In the data rows, zero lies at 4.5, halfway between 4 and 5.
Here are some points, each followed by its number:
np.array([2., 2., 4., 3., 3., 5., 4., 5., 5., 4., 6., 5., 4., 5., 5., 6., 3., 2., 2., 4., 3., 4., 2., 7., 3., 5., 6., 5., 3., 4., 3., 2.]) 0
np.array([3., 5., 2., 9., 1., 6., 3., 0., 8., 4., 8., 5., 4., 3., 6., 5., 3., 4., 9., 5., 2., 5., 6., 1., 9., 5., 3., 7., 3., 3., 7., 8.]) 1
np.array([4., 5., 8., 4., 6., 5., 6., 6., 3., 4., 2., 2., 5., 3., 3., 2., 5., 0., 3., 4., 5., 3., 3., 7., 3., 2., 4., 2., 5., 5., 6., 2.]) 2
np.array([5., 5., 4., 7., 4., 3., 3., 5., 2., 5., 2., 1., 2., 3., 3., 7., 5., 4., 3., 5., 4., 5., 7., 7., 6., 5., 5., 5., 4., 7., 6., 3.]) 3
np.array([4., 2., 4., 1., 4., 2., 2., 5., 5., 6., 4., 4., 3., 2., 6., 3., 4., 8., 5., 5., 5., 3., 4., 3., 3., 3., 4., 5., 3., 3., 4., 4.]) 4
np.array([5., 5., 5., 4., 6., 5., 4., 4., 2., 4., 6., 4., 4., 4., 3., 4., 4., 5., 5., 4., 2., 3., 5., 6., 2., 5., 4., 6., 5., 3., 6., 3.]) 5
np.array([5., 6., 4., 7., 2., 5., 4., 4., 3., 5., 1., 2., 4., 4., 2., 6., 5., 4., 3., 5., 5., 5., 6., 8., 5., 5., 4., 6., 4., 5., 7., 3.]) 6
np.array([5., 4., 4., 5., 3., 4., 3., 4., 4., 5., 1., 3., 4., 4., 1., 5., 5., 4., 3., 4., 6., 5., 6., 6., 6., 7., 4., 7., 6., 6., 5., 2.]) 7
np.array([6., 5., 3., 4., 4., 6., 4., 3., 3., 3., 7., 4., 5., 5., 1., 3., 4., 7., 6., 3., 6., 1., 4., 5., 4., 4., 2., 4., 4., 3., 5., 5.]) 8
np.array([6., 6., 1., 3., 6., 8., 6., 3., 4., 4., 5., 3., 6., 4., 5., 6., 5., 5., 0., 3., 4., 3., 6., 5., 2., 5., 3., 1., 2., 6., 6., 4.]) 9
np.array([6., 4., 2., 4., 2., 3., 2., 1., 5., 5., 5., 4., 4., 6., 5., 5., 4., 4., 5., 5., 3., 3., 6., 5., 5., 6., 3., 7., 5., 2., 6., 5.]) 10
np.array([4., 5., 4., 7., 6., 6., 5., 4., 2., 2., 7., 6., 4., 6., 1., 6., 4., 5., 7., 3., 5., 6., 6., 6., 3., 4., 3., 5., 4., 5., 4., 4.]) 11
np.array([4., 6., 2., 7., 0., 6., 3., 2., 5., 5., 4., 5., 5., 6., 5., 6., 3., 7., 3., 5., 2., 4., 7., 4., 4., 5., 5., 8., 3., 6., 9., 5.]) 12
np.array([4., 2., 8., 5., 8., 4., 3., 3., 2., 4., 8., 5., 3., 6., 2., 8., 3., 7., 6., 6., 6., 5., 5., 8., 5., 6., 5., 4., 5., 5., 5., 5.]) 13
np.array([5., 4., 7., 1., 6., 2., 2., 7., 5., 4., 8., 5., 4., 5., 6., 5., 4., 9., 6., 4., 4., 5., 3., 3., 5., 6., 5., 5., 6., 2., 3., 5.]) 14
np.array([7., 7., 5., 5., 5., 4., 5., 4., 4., 4., 4., 3., 4., 7., 4., 1., 2., 5., 6., 4., 3., 3., 6., 6., 3., 3., 5., 7., 3., 5., 8., 3.]) 15
np.array([7., 4., 4., 7., 6., 8., 6., 5., 5., 4., 5., 4., 3., 7., 5., 5., 5., 4., 2., 7., 5., 5., 6., 3., 1., 3., 4., 2., 3., 9., 5., 4.]) 16
np.array([4., 4., 9., 3., 8., 6., 4., 4., 6., 3., 6., 4., 6., 5., 7., 5., 3., 4., 5., 4., 2., 6., 4., 3., 4., 2., 7., 6., 5., 3., 2., 4.]) 17
np.array([5., 6., 6., 3., 5., 5., 4., 3., 6., 5., 6., 6., 7., 4., 6., 5., 4., 6., 5., 4., 2., 8., 4., 3., 6., 2., 6., 5., 5., 3., 3., 4.]) 18
np.array([6., 4., 1., 6., 2., 6., 3., 3., 7., 5., 6., 3., 5., 6., 6., 4., 2., 5., 4., 4., 3., 3., 5., 5., 6., 5., 4., 6., 3., 5., 5., 5.]) 19
np.array([5., 6., 5., 4., 4., 4., 5., 8., 5., 2., 3., 5., 4., 3., 4., 2., 2., 5., 3., 4., 5., 5., 4., 2., 4., 4., 5., 2., 1., 6., 3., 6.]) 20
np.array([1., 3., 6., 1., 7., 6., 3., 5., 5., 5., 8., 5., 5., 3., 7., 7., 2., 8., 4., 4., 3., 2., 2., 8., 2., 5., 4., 5., 3., 3., 6., 4.]) 21
np.array([7., 6., 4., 5., 6., 4., 7., 6., 5., 4., 3., 3., 7., 2., 6., 2., 8., 4., 6., 5., 6., 3., 5., 5., 5., 5., 4., 4., 5., 7., 5., 7.]) 22
np.array([5., 4., 5., 4., 3., 4., 2., 4., 4., 5., 3., 5., 6., 3., 4., 3., 5., 6., 4., 4., 4., 4., 4., 3., 6., 2., 5., 5., 4., 3., 5., 2.]) 23
np.array([7., 6., 5., 7., 4., 6., 7., 5., 5., 5., 5., 5., 3., 8., 9., 5., 4., 0., 3., 5., 3., 6., 5., 3., 3., 4., 5., 1., 3., 8., 2., 5.]) 24
New points follow, each followed by the numbers of its two nearest points above, nearest first.
np.array([4., 5., 4., 6., 6., 6., 5., 5., 4., 4., 7., 5., 5., 4., 6., 5., 5., 4., 3., 6., 4., 5., 6., 2., 3., 5., 3., 2., 5., 6., 4., 5.]) 16 9
np.array([6., 7., 4., 4., 7., 5., 6., 5., 3., 5., 5., 6., 7., 5., 2., 6., 6., 3., 1., 1., 5., 2., 4., 6., 3., 6., 4., 0., 3., 6., 4., 6.]) 9 8
np.array([6., 5., 4., 6., 5., 6., 4., 3., 3., 5., 5., 3., 4., 2., 5., 5., 5., 8., 1., 6., 5., 3., 2., 3., 6., 3., 3., 0., 6., 2., 4., 3.]) 23 8
np.array([4., 6., 4., 2., 5., 2., 3., 6., 4., 7., 4., 5., 3., 4., 5., 5., 4., 7., 6., 3., 4., 7., 3., 5., 2., 3., 5., 6., 4., 5., 3., 4.]) 4 18
np.array([6., 7., 3., 4., 7., 4., 6., 4., 6., 5., 7., 6., 6., 3., 5., 7., 4., 5., 7., 6., 4., 6., 5., 4., 5., 4., 5., 4., 5., 5., 4., 6.]) 18 22
np.array([5., 6., 3., 6., 2., 1., 6., 8., 5., 8., 2., 3., 5., 9., 6., 1., 3., 3., 2., 3., 6., 2., 4., 8., 3., 5., 4., 8., 4., 6., 8., 5.]) 15 6
np.array([4., 4., 2., 3., 2., 2., 1., 4., 4., 6., 2., 8., 4., 4., 4., 6., 6., 7., 5., 4., 6., 6., 4., 3., 6., 3., 4., 6., 6., 2., 6., 5.]) 23 4
np.array([2., 5., 8., 2., 7., 0., 5., 8., 4., 5., 0., 3., 5., 7., 4., 0., 5., 4., 4., 1., 6., 3., 0., 8., 5., 3., 5., 5., 3., 4., 4., 3.]) 2 23
np.array([5., 5., 3., 5., 7., 7., 5., 3., 7., 4., 7., 2., 6., 2., 3., 5., 6., 3., 6., 5., 3., 3., 5., 6., 4., 7., 5., 6., 7., 6., 6., 5.]) 5 22
np.array([4., 4., 4., 2., 5., 3., 4., 7., 5., 6., 2., 5., 4., 5., 5., 6., 7., 8., 6., 3., 5., 9., 3., 6., 3., 3., 5., 4., 2., 6., 2., 4.]) 4 18
np.array([3., 4., 5., 3., 5., 3., 3., 4., 5., 6., 5., 7., 4., 4., 4., 6., 6., 6., 6., 2., 4., 7., 3., 5., 4., 3., 6., 5., 4., 2., 4., 5.]) 18 23
np.array([5., 7., 4., 5., 6., 9., 4., 3., 3., 7., 5., 3., 5., 3., 5., 6., 5., 7., 3., 6., 3., 5., 3., 4., 3., 2., 3., 3., 6., 3., 6., 4.]) 5 9
np.array([4., 4., 4., 1., 6., 6., 3., 4., 5., 4., 6., 4., 4., 3., 7., 3., 6., 9., 6., 4., 5., 7., 2., 5., 4., 5., 5., 8., 7., 0., 5., 3.]) 14 4
np.array([2., 5., 3., 5., 1., 5., 3., 1., 5., 5., 5., 5., 4., 4., 2., 7., 4., 4., 6., 5., 2., 3., 6., 5., 6., 4., 3., 5., 4., 4., 7., 7.]) 10 12
np.array([4., 3., 5., 4., 6., 8., 2., 6., 3., 4., 4., 6., 6., 3., 2., 5., 6., 7., 6., 8., 7., 6., 4., 1., 4., 2., 8., 3., 7., 2., 4., 3.]) 23 18
np.array([4., 3., 3., 4., 3., 5., 2., 2., 6., 2., 6., 5., 3., 4., 4., 6., 3., 6., 8., 5., 4., 3., 4., 4., 6., 4., 3., 5., 5., 3., 7., 7.]) 10 8
np.array([6., 5., 5., 3., 4., 3., 5., 6., 3., 5., 6., 3., 5., 5., 5., 4., 4., 6., 4., 5., 5., 7., 3., 5., 0., 6., 6., 4., 5., 4., 4., 3.]) 5 14
np.array([2., 4., 6., 3., 6., 1., 4., 8., 6., 5., 2., 3., 6., 7., 5., 1., 5., 4., 4., 0., 6., 3., 2., 8., 4., 4., 4., 5., 4., 5., 3., 5.]) 2 0
np.array([6., 4., 3., 2., 3., 3., 4., 4., 6., 7., 4., 7., 3., 4., 6., 6., 5., 6., 6., 4., 4., 8., 5., 3., 5., 4., 3., 7., 5., 4., 3., 5.]) 18 4
np.array([6., 2., 0., 3., 3., 4., 4., 4., 7., 6., 3., 8., 2., 4., 8., 5., 6., 5., 7., 3., 4., 8., 6., 3., 7., 5., 3., 6., 6., 2., 3., 4.]) 10 18
np.array([7., 7., 9., 5., 3., 4., 5., 1., 5., 4., 8., 2., 7., 4., 3., 3., 5., 6., 2., 5., 8., 0., 8., 7., 3., 7., 5., 4., 2., 3., 6., 8.]) 8 5
np.array([6., 6., 5., 5., 7., 6., 8., 5., 4., 4., 7., 3., 6., 7., 6., 6., 3., 4., 2., 5., 4., 6., 5., 7., 4., 2., 4., 2., 3., 8., 3., 3.]) 16 24
np.array([3., 5., 6., 6., 7., 5., 6., 5., 6., 6., 4., 4., 6., 4., 5., 7., 4., 5., 3., 3., 6., 8., 3., 4., 5., 3., 5., 2., 4., 5., 3., 4.]) 18 17
np.array([6., 4., 6., 5., 3., 4., 5., 1., 4., 6., 1., 4., 5., 5., 6., 4., 4., 4., 5., 6., 5., 4., 6., 3., 7., 4., 6., 5., 6., 3., 5., 4.]) 23 10
np.array([1., 5., 9., 3., 6., 0., 5., 8., 5., 4., 1., 2., 4., 5., 5., 2., 5., 5., 5., 0., 5., 3., 0., 8., 3., 3., 5., 4., 2., 5., 5., 4.]) 2 20
np.array([4., 5., 3., 5., 1., 8., 4., 6., 5., 4., 5., 3., 4., 6., 6., 1., 2., 3., 6., 6., 3., 6., 6., 3., 9., 2., 3., 6., 5., 4., 7., 4.]) 19 23
np.array([3., 3., 4., 7., 4., 4., 6., 4., 3., 4., 3., 4., 3., 4., 7., 4., 2., 5., 5., 7., 6., 6., 4., 4., 1., 4., 4., 5., 3., 5., 7., 2.]) 5 15
np.array([5., 3., 0., 2., 2., 5., 4., 3., 7., 5., 2., 8., 3., 6., 8., 4., 7., 5., 7., 4., 4., 7., 5., 2., 7., 5., 2., 7., 5., 3., 4., 5.]) 10 19
np.array([4., 4., 7., 2., 4., 4., 3., 2., 4., 6., 5., 5., 3., 2., 5., 5., 4., 9., 5., 5., 5., 3., 3., 3., 2., 3., 5., 5., 4., 1., 5., 4.]) 4 23
np.array([4., 7., 6., 6., 7., 7., 9., 6., 5., 5., 3., 4., 6., 3., 3., 4., 4., 5., 5., 8., 4., 6., 6., 6., 3., 2., 5., 4., 3., 8., 4., 3.]) 16 22
np.array([4., 7., 5., 5., 4., 4., 5., 4., 5., 2., 4., 6., 5., 2., 5., 4., 4., 2., 4., 4., 6., 5., 4., 4., 2., 2., 5., 3., 3., 6., 3., 4.]) 20 23
np.array([4., 5., 6., 6., 6., 5., 4., 4., 3., 2., 6., 7., 4., 6., 1., 6., 4., 4., 6., 4., 5., 5., 5., 6., 3., 5., 5., 5., 2., 5., 5., 4.]) 11 5
np.array([3., 3., 3., 3., 1., 3., 1., 8., 2., 6., 2., 7., 4., 2., 3., 6., 6., 8., 5., 4., 6., 6., 4., 4., 6., 2., 5., 6., 5., 3., 7., 5.]) 23 4
np.array([6., 7., 5., 7., 8., 9., 4., 2., 3., 4., 8., 3., 9., 8., 2., 7., 6., 3., 1., 3., 5., 4., 6., 6., 2., 7., 7., 7., 4., 2., 6., 5.]) 5 11
np.array([4., 4., 5., 6., 5., 5., 7., 5., 6., 4., 2., 6., 5., 6., 6., 4., 6., 5., 5., 6., 5., 9., 5., 2., 5., 5., 5., 5., 5., 6., 3., 2.]) 18 23
np.array([5., 7., 4., 6., 5., 7., 7., 5., 2., 5., 3., 2., 2., 4., 5., 4., 4., 4., 1., 7., 4., 5., 6., 3., 6., 3., 3., 0., 4., 6., 3., 6.]) 16 20
np.array([3., 4., 4., 6., 1., 2., 2., 2., 4., 3., 5., 5., 4., 5., 3., 5., 5., 1., 6., 5., 3., 3., 3., 4., 8., 6., 4., 5., 8., 3., 3., 6.]) 10 23
np.array([3., 1., 2., 6., 3., 3., 4., 2., 5., 3., 6., 5., 2., 3., 3., 4., 4., 1., 7., 5., 3., 1., 5., 3., 9., 5., 4., 4., 8., 3., 4., 5.]) 10 19
np.array([6., 5., 2., 7., 4., 5., 6., 5., 6., 5., 4., 7., 6., 3., 3., 4., 5., 2., 8., 7., 5., 6., 6., 0., 6., 5., 4., 4., 6., 5., 3., 6.]) 22 18
np.array([4., 5., 5., 3., 5., 4., 6., 6., 5., 6., 4., 3., 1., 0., 5., 3., 4., 6., 6., 4., 5., 6., 5., 5., 6., 2., 3., 5., 5., 2., 5., 6.]) 4 23
